Some points:
 0.386| 0.482| 0.686| 0.986|-1.092|-0.037| 1.492| 0.888| 0.907| 1.396| 0.919|-1.265|-0.338| 0.618| 1.762| 0.986| 1.041| 0.328| 0.979| 1.263| 0.114| 0.784| 1.128|-0.452
 1.111| 0.890| 1.550| 1.121| 1.316| 1.984|-1.498| 1.169| 0.636| 0.355| 1.471|-0.266| 0.788| 1.299|-0.189|-0.403| 0.923| 1.097|-0.187| 0.857| 1.239|-0.138| 0.794| 0.664
 1.337|-1.059| 0.175| 0.781|-0.938|-0.026| 0.743| 1.420|-0.494| 1.466| 0.442|-0.896|-0.352| 1.315| 1.150| 1.479| 0.789| 0.310| 1.564| 0.664| 0.273| 1.590| 0.608| 0.037
-1.315|-0.287|-1.180|-1.096| 1.513| 0.213|-0.459|-0.803|-0.275|-1.721|-0.738|-1.854|-1.767|-0.486|-0.583|-1.067|-1.297|-0.140|-1.208|-1.068|-0.079|-1.175|-1.277|-0.777
-0.124|-1.070|-0.874| 1.150|-0.980| 0.103|-1.101|-0.925|-0.751|-0.437|-1.271| 1.075|-0.249|-0.996|-0.893|-1.462|-1.106|-0.780|-1.257|-1.162|-0.532|-1.235|-0.991| 0.029
 1.425|-0.860| 0.459| 0.364| 0.699| 0.892|-1.048|-1.012| 1.087| 0.528|-1.101| 0.326|-0.554|-0.946|-1.546| 0.385|-1.317|-0.019| 0.810|-1.540|-0.101| 0.758|-1.726| 0.094
-0.925|-0.378|-0.968|-0.990| 1.707| 0.604| 2.183| 0.253|-1.976| 0.428| 0.355|-0.932|-0.442| 0.565| 1.872| 0.817|-0.387|-1.821| 0.661|-0.517|-1.799| 0.572|-0.681|-1.793
 1.002|-0.619| 0.327|-0.097|-1.019|-0.915|-0.263| 1.160|-1.673| 0.528| 0.780|-0.825|-0.007| 1.374| 0.387| 0.951| 1.088|-1.191| 1.094| 0.878|-1.021| 1.246| 0.789|-1.271
-1.045| 0.727|-0.209|-1.280|-0.440|-1.329|-0.502| 1.010| 0.017|-1.174| 0.960| 1.263| 1.663| 1.004| 0.220|-0.743| 1.398|-0.456|-0.755| 1.259|-0.513|-0.590| 1.270| 0.197
-0.518| 1.886| 0.964|-1.071| 0.569|-0.382|-1.091| 0.053| 0.526|-1.450| 0.768| 1.200| 1.420|-0.271|-1.071|-1.060| 0.750| 0.859|-0.783| 0.989| 0.790|-0.980| 0.903| 1.292
-1.265| 0.260|-0.764|-0.932|-0.334|-0.932|-0.059|-1.004| 0.324|-1.251|-0.693| 0.544|-0.059|-1.109|-0.690|-1.251|-0.500| 0.940|-1.436|-0.583| 1.028|-1.449|-0.624| 1.059
 1.089| 0.380| 1.224| 1.336| 0.169| 1.158|-0.220|-1.251|-1.198| 1.041|-1.125|-0.264|-0.870|-1.283|-0.912| 0.316|-1.053|-1.684| 0.447|-0.753|-1.755| 0.328|-0.724|-1.668
 1.432| 0.315| 1.268| 1.060| 0.065| 0.946|-0.753| 1.335|-0.412| 0.805| 1.122|-0.954| 0.155| 1.276| 0.441| 0.628| 1.294| 0.202| 0.605| 1.198| 0.398| 0.460| 1.281|-0.111
 0.666|-1.854|-0.946| 1.104|-1.376|-0.084|-1.894|-0.418|-0.384|-0.413|-1.320| 0.554|-0.504|-0.650|-1.706|-0.955|-1.002|-1.049|-1.074|-0.960|-1.369|-0.824|-1.047|-0.812
-0.588|-0.847|-1.076|-1.394| 0.692|-0.584|-0.465|-0.914| 0.487|-0.953|-0.946|-1.393|-1.666|-0.857|-1.238|-0.525|-1.366| 0.326|-0.270|-1.403| 0.265|-0.108|-1.290|-0.537
-1.226|-1.805|-2.168| 0.141|-1.883|-1.408| 0.831| 0.089| 1.523|-0.282|-0.561| 1.533| 0.694| 0.187| 1.026|-0.464|-0.194| 1.503|-0.663|-0.252| 1.285|-0.983|-0.252| 1.705
-1.326| 0.570|-0.585|-1.129|-0.825|-1.530| 0.188|-0.403| 1.364|-1.146|-0.198| 1.514| 0.804|-0.589|-0.068|-0.901| 0.144| 1.304|-1.129| 0.077| 1.290|-0.819| 0.378| 1.598
 0.601|-0.578|-0.087| 1.439|-0.343| 0.797|-0.025| 1.359| 1.426| 0.791| 0.913|-0.325| 0.579| 1.409| 1.167|-0.145| 0.980| 1.203|-0.002| 0.871| 1.216|-0.144| 0.856| 0.829
-0.679| 1.959| 0.930|-1.276| 0.725|-0.518| 0.381|-0.352| 1.513|-0.765| 0.786| 1.481| 1.619|-0.524|-0.374| 0.259| 0.424| 1.372| 0.133| 0.610| 1.382| 0.149| 0.685| 1.584
-0.432| 1.615| 0.900|-1.187| 1.866| 0.485| 1.570| 0.685|-0.022| 0.519| 1.385| 1.361| 1.896| 0.757| 1.306| 1.302| 0.853|-0.450| 0.969| 1.096|-0.607| 1.283| 1.071|-0.059
-0.953| 0.340|-0.410| 0.358| 0.194| 0.448|-0.667|-1.187|-1.247|-0.940|-0.940| 0.050|-0.749|-1.229|-0.935|-1.682|-0.730|-0.583|-1.718|-0.637|-0.578|-1.893|-0.704|-0.255
-0.724|-0.981|-1.347|-1.275|-0.941|-1.829| 1.664|-0.928| 0.825| 0.279|-1.401|-0.731|-1.620|-0.921| 0.313| 1.190|-0.969| 0.922| 0.918|-1.095| 1.077| 0.922|-0.813| 0.494
 0.657| 1.075| 1.286| 1.231| 1.632| 2.275| 1.266|-1.396|-0.783| 1.529|-0.500| 0.208|-0.157|-1.108| 0.084| 1.275|-0.774|-1.491| 1.170|-0.788|-1.514| 1.170|-0.747|-1.028
 1.413|-0.163| 0.842| 0.654|-0.978|-0.331|-0.273| 1.172|-1.421| 0.866| 0.890|-1.402|-0.283| 1.163| 0.477| 1.067| 1.011|-0.700| 1.131| 0.995|-0.488| 1.077| 1.112|-0.819
There is one direction along which these points spread out most. Take the direction at right angles to it along which they spread out most. Then take the direction at right angles to both along which they spread out most. Go by this last direction. How far along it is each point below, from 0 to 99? 50 is the average, and the first point above lies past it. One standard deviation of the points above along it is 16.
 0.657| 1.075| 1.286| 1.231| 1.632| 2.275| 1.266|-1.396|-0.783| 1.529|-0.500| 0.208|-0.157|-1.108| 0.084| 1.275|-0.774|-1.491| 1.170|-0.788|-1.514| 1.170|-0.747|-1.028 --> 33
-0.432| 1.615| 0.900|-1.187| 1.866| 0.485| 1.570| 0.685|-0.022| 0.519| 1.385| 1.361| 1.896| 0.757| 1.306| 1.302| 0.853|-0.450| 0.969| 1.096|-0.607| 1.283| 1.071|-0.059 --> 39
-0.679| 1.959| 0.930|-1.276| 0.725|-0.518| 0.381|-0.352| 1.513|-0.765| 0.786| 1.481| 1.619|-0.524|-0.374| 0.259| 0.424| 1.372| 0.133| 0.610| 1.382| 0.149| 0.685| 1.584 --> 38
 1.337|-1.059| 0.175| 0.781|-0.938|-0.026| 0.743| 1.420|-0.494| 1.466| 0.442|-0.896|-0.352| 1.315| 1.150| 1.479| 0.789| 0.310| 1.564| 0.664| 0.273| 1.590| 0.608| 0.037 --> 72
-0.953| 0.340|-0.410| 0.358| 0.194| 0.448|-0.667|-1.187|-1.247|-0.940|-0.940| 0.050|-0.749|-1.229|-0.935|-1.682|-0.730|-0.583|-1.718|-0.637|-0.578|-1.893|-0.704|-0.255 --> 34
 1.089| 0.380| 1.224| 1.336| 0.169| 1.158|-0.220|-1.251|-1.198| 1.041|-1.125|-0.264|-0.870|-1.283|-0.912| 0.316|-1.053|-1.684| 0.447|-0.753|-1.755| 0.328|-0.724|-1.668 --> 34
 1.002|-0.619| 0.327|-0.097|-1.019|-0.915|-0.263| 1.160|-1.673| 0.528| 0.780|-0.825|-0.007| 1.374| 0.387| 0.951| 1.088|-1.191| 1.094| 0.878|-1.021| 1.246| 0.789|-1.271 --> 59
 1.432| 0.315| 1.268| 1.060| 0.065| 0.946|-0.753| 1.335|-0.412| 0.805| 1.122|-0.954| 0.155| 1.276| 0.441| 0.628| 1.294| 0.202| 0.605| 1.198| 0.398| 0.460| 1.281|-0.111 --> 42
